In the data rows, zero lies at 7.5, halfway between 7 and 8.
Here is a table of points, one per row:
array([9., 14., 11., 8., 6., 0., 7., 7., 8., 12., 13., 9., 12., 2., 5., 6., 7., 7., 8., 14., 6., 11., 6., 5., 5., 7., 5., 6., 7., 6., 5., 7.])
array([7., 8., 4., 7., 6., 11., 6., 8., 9., 11., 12., 8., 10., 8., 1., 5., 2., 6., 11., 11., 7., 8., 6., 7., 4., 8., 7., 3., 9., 4., 12., 15.])
array([5., 11., 9., 10., 9., 10., 7., 5., 4., 7., 12., 5., 1., 5., 1., 12., 9., 11., 6., 7., 5., 10., 4., 5., 9., 5., 10., 0., 5., 2., 10., 8.])
array([13., 7., 15., 7., 10., 7., 4., 12., 6., 12., 7., 9., 8., 2., 4., 7., 4., 7., 5., 10., 7., 7., 3., 8., 7., 6., 7., 3., 5., 5., 6., 8.])
array([6., 11., 13., 6., 13., 8., 7., 5., 8., 13., 6., 8., 5., 6., 5., 5., 7., 4., 8., 6., 3., 9., 11., 8., 8., 13., 0., 8., 1., 3., 9., 5.])
array([3., 6., 5., 11., 14., 11., 7., 5., 10., 11., 7., 8., 10., 9., 0., 12., 6., 8., 5., 8., 2., 6., 7., 11., 4., 8., 7., 5., 10., 5., 6., 9.])
array([12., 6., 10., 10., 11., 12., 6., 7., 9., 10., 13., 9., 13., 1., 4., 4., 8., 10., 6., 3., 9., 9., 8., 6., 10., 11., 8., 6., 13., 9., 12., 7.])
array([12., 9., 13., 15., 4., 5., 3., 9., 4., 8., 4., 5., 3., 6., 6., 7., 8., 0., 8., 5., 11., 6., 12., 5., 7., 12., 5., 4., 0., 6., 8., 15.])
array([9., 5., 8., 7., 9., 9., 7., 3., 6., 9., 9., 2., 13., 4., 3., 7., 5., 7., 7., 4., 3., 11., 2., 7., 4., 9., 10., 8., 2., 9., 7., 7.])
array([3., 12., 3., 11., 15., 9., 2., 1., 7., 7., 9., 7., 10., 7., 6., 8., 8., 10., 5., 8., 7., 8., 9., 7., 4., 13., 4., 11., 8., 10., 6., 6.])
array([5., 15., 13., 9., 10., 10., 8., 3., 7., 10., 8., 1., 6., 10., 7., 5., 8., 12., 3., 11., 9., 6., 10., 6., 10., 10., 13., 8., 7., 7., 9., 12.])
array([7., 11., 13., 4., 6., 7., 7., 2., 11., 6., 6., 11., 5., 8., 5., 6., 3., 2., 6., 12., 8., 4., 9., 5., 9., 9., 8., 6., 9., 10., 9., 15.])
array([6., 5., 7., 11., 6., 7., 9., 5., 11., 9., 6., 10., 11., 7., 7., 8., 7., 1., 5., 7., 2., 7., 9., 2., 9., 8., 9., 4., 9., 13., 2., 12.])
array([6., 7., 7., 9., 11., 8., 7., 8., 6., 5., 6., 8., 12., 8., 7., 8., 11., 12., 3., 9., 7., 9., 8., 0., 6., 8., 9., 4., 10., 9., 3., 5.])
array([11., 3., 8., 11., 9., 5., 6., 2., 12., 8., 4., 4., 8., 9., 10., 9., 12., 7., 7., 8., 9., 12., 10., 2., 3., 10., 13., 10., 5., 5., 12., 15.])
array([12., 10., 10., 8., 8., 13., 3., 6., 8., 3., 4., 6., 15., 9., 10., 5., 9., 4., 13., 13., 10., 10., 8., 6., 7., 10., 3., 9., 7., 9., 13., 3.])
array([6., 10., 4., 4., 10., 3., 2., 4., 8., 10., 6., 6., 3., 5., 7., 12., 8., 0., 12., 10., 5., 8., 0., 2., 8., 6., 11., 9., 6., 12., 9., 6.])
array([5., 5., 14., 12., 5., 11., 6., 4., 3., 9., 12., 10., 10., 12., 13., 3., 2., 9., 12., 3., 8., 9., 4., 5., 13., 7., 0., 6., 11., 8., 5., 2.])
array([6., 3., 6., 12., 11., 4., 11., 9., 5., 11., 10., 6., 4., 8., 10., 5., 2., 11., 13., 10., 0., 8., 5., 5., 9., 9., 7., 8., 6., 9., 11., 5.])
array([9., 6., 8., 6., 8., 4., 10., 10., 7., 8., 15., 3., 7., 6., 9., 2., 5., 10., 7., 3., 4., 3., 11., 8., 14., 8., 8., 6., 5., 13., 15., 11.])
array([0., 3., 5., 10., 6., 2., 4., 4., 12., 11., 7., 9., 4., 10., 9., 3., 2., 15., 7., 7., 10., 9., 8., 8., 9., 7., 2., 4., 4., 7., 1., 8.])
array([11., 8., 7., 11., 9., 6., 10., 12., 7., 0., 10., 14., 5., 12., 7., 6., 2., 5., 9., 7., 6., 10., 5., 6., 4., 4., 4., 8., 6., 9., 10., 7.])
array([7., 12., 9., 9., 10., 7., 13., 13., 9., 9., 5., 14., 7., 7., 13., 7., 0., 9., 6., 2., 7., 12., 4., 5., 10., 6., 10., 9., 6., 6., 8., 10.])
array([6., 11., 9., 15., 8., 8., 4., 11., 5., 8., 10., 10., 4., 11., 11., 2., 7., 12., 11., 8., 3., 6., 6., 10., 9., 4., 8., 8., 13., 11., 9., 14.])
array([6., 8., 7., 9., 11., 5., 14., 14., 7., 6., 9., 10., 7., 9., 4., 9., 3., 6., 14., 6., 9., 6., 15., 4., 11., 5., 13., 7., 7., 10., 7., 8.])
array([5., 4., 11., 7., 9., 3., 2., 11., 12., 3., 4., 15., 7., 10., 8., 5., 7., 15., 7., 5., 7., 1., 4., 9., 4., 3., 10., 5., 5., 6., 12., 10.])
array([2., 9., 9., 11., 5., 8., 10., 15., 9., 3., 12., 3., 6., 9., 8., 4., 10., 7., 6., 9., 2., 8., 9., 6., 0., 4., 6., 8., 5., 7., 7., 9.])
array([8., 0., 15., 11., 7., 8., 13., 4., 13., 5., 7., 5., 6., 4., 6., 2., 9., 6., 8., 4., 8., 6., 10., 7., 5., 4., 5., 13., 8., 11., 7., 5.])
array([6., 4., 13., 7., 9., 3., 4., 10., 9., 3., 7., 6., 13., 4., 11., 4., 6., 9., 2., 0., 0., 6., 10., 8., 4., 6., 9., 7., 11., 8., 8., 2.])
array([5., 7., 8., 10., 8., 4., 6., 9., 11., 5., 7., 1., 2., 6., 8., 14., 7., 15., 13., 4., 10., 15., 11., 7., 7., 5., 4., 15., 12., 7., 9., 11.])
array([0., 7., 8., 7., 5., 8., 2., 9., 11., 4., 6., 8., 11., 6., 7., 5., 7., 8., 12., 8., 9., 6., 9., 7., 8., 6., 13., 11., 8., 8., 6., 6.])
array([2., 9., 8., 8., 6., 13., 11., 9., 4., 3., 7., 7., 14., 0., 10., 7., 4., 10., 12., 5., 7., 3., 6., 9., 4., 7., 11., 14., 6., 6., 8., 9.])
array([0., 7., 7., 8., 7., 7., 9., 8., 9., 4., 4., 13., 5., 5., 5., 7., 8., 2., 11., 4., 0., 11., 6., 11., 10., 8., 12., 13., 9., 5., 14., 10.])
array([0., 14., 12., 11., 1., 4., 6., 8., 7., 5., 8., 10., 9., 5., 7., 9., 10., 8., 15., 7., 7., 4., 13., 13., 2., 12., 13., 9., 6., 6., 5., 1.])
array([6., 12., 0., 7., 3., 9., 7., 6., 6., 10., 4., 12., 6., 7., 3., 7., 8., 14., 3., 6., 8., 5., 10., 4., 4., 6., 3., 8., 7., 12., 13., 4.])
array([8., 10., 5., 9., 7., 10., 12., 10., 8., 12., 0., 9., 8., 5., 9., 11., 10., 7., 3., 7., 0., 7., 9., 10., 3., 9., 7., 6., 10., 10., 10., 10.])
array([10., 7., 13., 5., 13., 9., 6., 9., 3., 10., 7., 6., 8., 11., 7., 12., 10., 2., 11., 5., 6., 6., 8., 5., 2., 7., 4., 8., 15., 9., 7., 8.])
array([13., 15., 12., 7., 3., 7., 5., 8., 9., 8., 5., 9., 9., 4., 7., 15., 7., 15., 6., 8., 6., 9., 9., 9., 12., 4., 4., 7., 1., 15., 5., 4.])
array([8., 7., 7., 6., 8., 11., 3., 7., 11., 12., 6., 6., 8., 6., 3., 4., 10., 7., 7., 9., 15., 9., 11., 7., 11., 1., 10., 9., 9., 11., 7., 9.])
array([6., 8., 10., 2., 9., 10., 2., 6., 5., 9., 4., 13., 10., 10., 5., 8., 9., 6., 7., 4., 8., 14., 13., 9., 8., 6., 11., 8., 6., 10., 5., 8.])
array([9., 15., 7., 2., 14., 8., 9., 10., 15., 7., 6., 3., 7., 8., 9., 8., 10., 6., 12., 3., 10., 7., 7., 12., 8., 10., 4., 2., 9., 14., 7., 11.])
array([9., 4., 4., 3., 5., 12., 5., 8., 8., 11., 9., 4., 3., 8., 6., 9., 7., 13., 11., 5., 4., 8., 11., 5., 4., 5., 11., 7., 2., 9., 4., 10.])
array([7., 9., 8., 7., 6., 9., 8., 7., 3., 6., 3., 4., 4., 7., 3., 4., 8., 0., 7., 7., 7., 10., 12., 6., 5., 5., 0., 4., 10., 5., 13., 0.])
array([12., 8., 5., 9., 8., 12., 4., 8., 15., 4., 5., 3., 3., 8., 9., 3., 12., 7., 10., 13., 5., 10., 4., 9., 8., 6., 10., 0., 4., 10., 5., 2.])
array([12., 2., 10., 5., 5., 14., 11., 8., 11., 12., 9., 15., 6., 7., 8., 5., 12., 12., 10., 7., 6., 10., 8., 6., 5., 11., 8., 7., 6., 7., 5., 9.])
array([13., 8., 6., 14., 10., 11., 13., 0., 4., 5., 8., 15., 6., 5., 7., 10., 9., 10., 10., 11., 8., 8., 9., 9., 7., 5., 13., 3., 10., 11., 4., 8.])
array([2., 12., 7., 1., 8., 12., 11., 4., 6., 10., 6., 3., 4., 7., 8., 5., 10., 11., 6., 10., 8., 2., 10., 4., 10., 4., 7., 4., 7., 4., 12., 8.])
array([7., 8., 5., 4., 8., 12., 3., 6., 8., 7., 10., 4., 8., 5., 8., 13., 5., 8., 9., 3., 14., 8., 4., 10., 0., 7., 5., 4., 5., 8., 5., 11.])
array([10., 5., 8., 6., 7., 5., 9., 7., 1., 10., 6., 9., 15., 5., 8., 9., 13., 15., 10., 12., 12., 10., 8., 6., 4., 8., 8., 2., 4., 7., 13., 10.])
array([9., 9., 7., 7., 9., 9., 9., 6., 7., 11., 6., 3., 5., 5., 11., 8., 6., 3., 13., 4., 10., 12., 11., 6., 9., 4., 8., 2., 9., 4., 6., 5.])
array([8., 9., 4., 2., 7., 9., 8., 3., 12., 6., 11., 14., 10., 8., 9., 6., 3., 2., 3., 10., 9., 9., 13., 11., 2., 5., 5., 4., 6., 4., 8., 11.])
array([8., 8., 11., 3., 2., 6., 10., 4., 4., 2., 7., 2., 9., 8., 4., 14., 8., 9., 6., 0., 10., 6., 3., 5., 10., 11., 7., 5., 14., 6., 1., 11.])
array([10., 8., 7., 6., 7., 2., 9., 6., 10., 7., 8., 13., 9., 7., 3., 5., 12., 8., 5., 9., 7., 6., 0., 7., 7., 7., 3., 14., 10., 6., 8., 10.])
array([12., 7., 1., 5., 7., 9., 6., 9., 0., 2., 0., 5., 10., 7., 8., 4., 3., 8., 9., 9., 9., 5., 2., 4., 9., 11., 9., 10., 7., 5., 1., 13.])
array([8., 10., 6., 7., 5., 6., 7., 10., 10., 11., 6., 5., 11., 11., 5., 5., 13., 8., 9., 6., 13., 5., 4., 8., 12., 11., 9., 10., 12., 5., 8., 12.])
array([9., 12., 6., 2., 8., 5., 11., 9., 3., 6., 4., 6., 10., 7., 6., 3., 5., 6., 6., 12., 8., 8., 9., 8., 8., 7., 6., 11., 11., 6., 0., 9.])
array([13., 1., 6., 7., 9., 7., 9., 12., 3., 3., 7., 6., 5., 5., 1., 5., 10., 10., 6., 7., 8., 8., 9., 11., 15., 11., 5., 8., 6., 6., 3., 12.])
array([12., 12., 4., 2., 4., 8., 4., 7., 6., 5., 6., 11., 0., 8., 9., 6., 13., 13., 5., 6., 0., 8., 5., 7., 12., 10., 7., 10., 11., 5., 7., 4.])
array([12., 6., 2., 7., 4., 2., 9., 10., 10., 8., 7., 7., 13., 8., 3., 8., 9., 5., 12., 11., 7., 6., 7., 7., 11., 9., 9., 7., 10., 4., 4., 0.])
array([15., 5., 7., 5., 5., 8., 7., 5., 5., 8., 4., 13., 4., 12., 7., 8., 7., 9., 9., 5., 5., 4., 8., 9., 6., 10., 10., 9., 8., 4., 5., 3.])
array([12., 9., 9., 6., 6., 5., 14., 0., 8., 6., 9., 5., 8., 10., 8., 5., 9., 9., 13., 9., 8., 6., 6., 12., 10., 8., 10., 8., 5., 5., 5., 5.])
array([11., 8., 2., 9., 5., 10., 10., 4., 6., 7., 8., 4., 3., 7., 7., 4., 10., 2., 6., 4., 9., 6., 4., 7., 8., 6., 5., 10., 9., 7., 7., 7.])
array([10., 8., 6., 9., 5., 7., 10., 9., 15., 9., 9., 10., 11., 8., 7., 10., 11., 3., 4., 5., 12., 7., 5., 10., 10., 5., 6., 7., 9., 1., 2., 7.])
array([12., 11., 2., 11., 4., 6., 9., 8., 9., 9., 5., 2., 15., 12., 11., 9., 6., 11., 4., 3., 4., 6., 6., 12., 8., 5., 4., 6., 10., 5., 5., 9.])
array([10., 11., 7., 5., 8., 4., 7., 10., 9., 8., 10., 7., 6., 12., 7., 5., 9., 7., 3., 7., 6., 10., 10., 10., 7., 10., 12., 8., 12., 4., 2., 4.])
array([15., 7., 2., 8., 8., 3., 3., 5., 0., 9., 13., 11., 8., 8., 12., 7., 12., 2., 8., 5., 7., 2., 14., 9., 8., 3., 8., 9., 11., 5., 6., 10.])
Along one direction, these points spread out more than along any other. Take the direction at right angles to it along which they spread out most. Go by this last direction. For each point below, how far along it does it lie, from 0 to 99? The average is 50, and the first point in the table lies past the average. One standard deviation of the points above along it is 16.
array([14., 7., 4., 9., 3., 10., 6., 9., 8., 10., 8., 2., 13., 11., 4., 10., 5., 4., 7., 6., 10., 4., 8., 9., 9., 6., 9., 14., 5., 5., 12., 4.]) 46
array([9., 3., 5., 8., 12., 7., 8., 5., 9., 5., 8., 5., 9., 9., 8., 12., 13., 12., 9., 12., 6., 3., 7., 7., 13., 7., 0., 9., 3., 2., 7., 9.]) 48
array([6., 8., 8., 8., 5., 11., 6., 11., 10., 5., 13., 6., 8., 6., 14., 14., 7., 8., 5., 15., 1., 9., 11., 7., 9., 9., 8., 11., 8., 5., 7., 11.]) 48
array([9., 7., 9., 6., 8., 8., 6., 9., 12., 6., 6., 12., 8., 8., 10., 14., 1., 10., 5., 11., 15., 5., 9., 5., 11., 12., 11., 7., 10., 5., 13., 0.]) 47
array([4., 3., 5., 3., 8., 7., 9., 10., 7., 7., 12., 15., 4., 5., 12., 13., 9., 3., 10., 10., 11., 4., 7., 8., 6., 9., 3., 9., 7., 8., 9., 11.]) 49
array([8., 6., 3., 9., 7., 8., 8., 10., 10., 8., 13., 4., 2., 5., 12., 5., 4., 2., 0., 7., 9., 9., 3., 9., 6., 12., 13., 8., 6., 7., 8., 1.]) 46
array([1., 6., 7., 11., 11., 6., 7., 8., 3., 4., 6., 12., 10., 8., 9., 8., 11., 1., 4., 5., 13., 8., 5., 11., 15., 3., 11., 5., 4., 5., 13., 4.]) 46
array([2., 8., 8., 7., 5., 5., 14., 9., 10., 7., 9., 6., 11., 9., 12., 10., 11., 7., 6., 7., 15., 7., 6., 7., 8., 10., 7., 6., 8., 8., 12., 6.]) 49
array([7., 3., 10., 4., 4., 3., 10., 7., 1., 8., 7., 3., 9., 13., 8., 7., 8., 10., 6., 14., 9., 10., 5., 12., 1., 6., 11., 8., 12., 10., 14., 5.]) 46
array([3., 7., 12., 11., 8., 9., 9., 14., 2., 8., 9., 8., 0., 9., 8., 11., 8., 6., 4., 13., 15., 5., 4., 9., 3., 8., 9., 10., 8., 9., 3., 6.]) 49
array([6., 5., 5., 8., 7., 6., 8., 8., 6., 6., 8., 7., 2., 7., 10., 6., 5., 11., 4., 8., 15., 12., 10., 11., 5., 10., 6., 12., 7., 11., 8., 9.]) 48
array([9., 5., 11., 6., 10., 8., 11., 6., 9., 9., 9., 3., 5., 11., 12., 12., 4., 6., 5., 9., 11., 4., 6., 8., 8., 3., 11., 14., 1., 9., 8., 1.]) 50
array([3., 2., 2., 7., 6., 6., 10., 11., 6., 10., 10., 7., 8., 9., 10., 9., 8., 9., 5., 7., 8., 6., 6., 6., 7., 10., 8., 6., 6., 11., 5., 1.]) 36
array([3., 5., 5., 6., 8., 10., 9., 12., 0., 11., 8., 9., 13., 8., 14., 5., 11., 5., 7., 10., 10., 10., 5., 12., 11., 7., 6., 8., 6., 11., 7., 8.]) 42
array([4., 0., 8., 8., 4., 7., 7., 6., 6., 8., 5., 2., 2., 5., 10., 14., 5., 5., 5., 14., 5., 6., 9., 13., 13., 8., 5., 4., 15., 10., 9., 7.]) 52
array([3., 3., 10., 6., 5., 9., 7., 8., 4., 4., 11., 8., 12., 15., 9., 12., 9., 3., 4., 9., 1., 11., 6., 10., 13., 9., 10., 10., 1., 12., 10., 8.]) 44
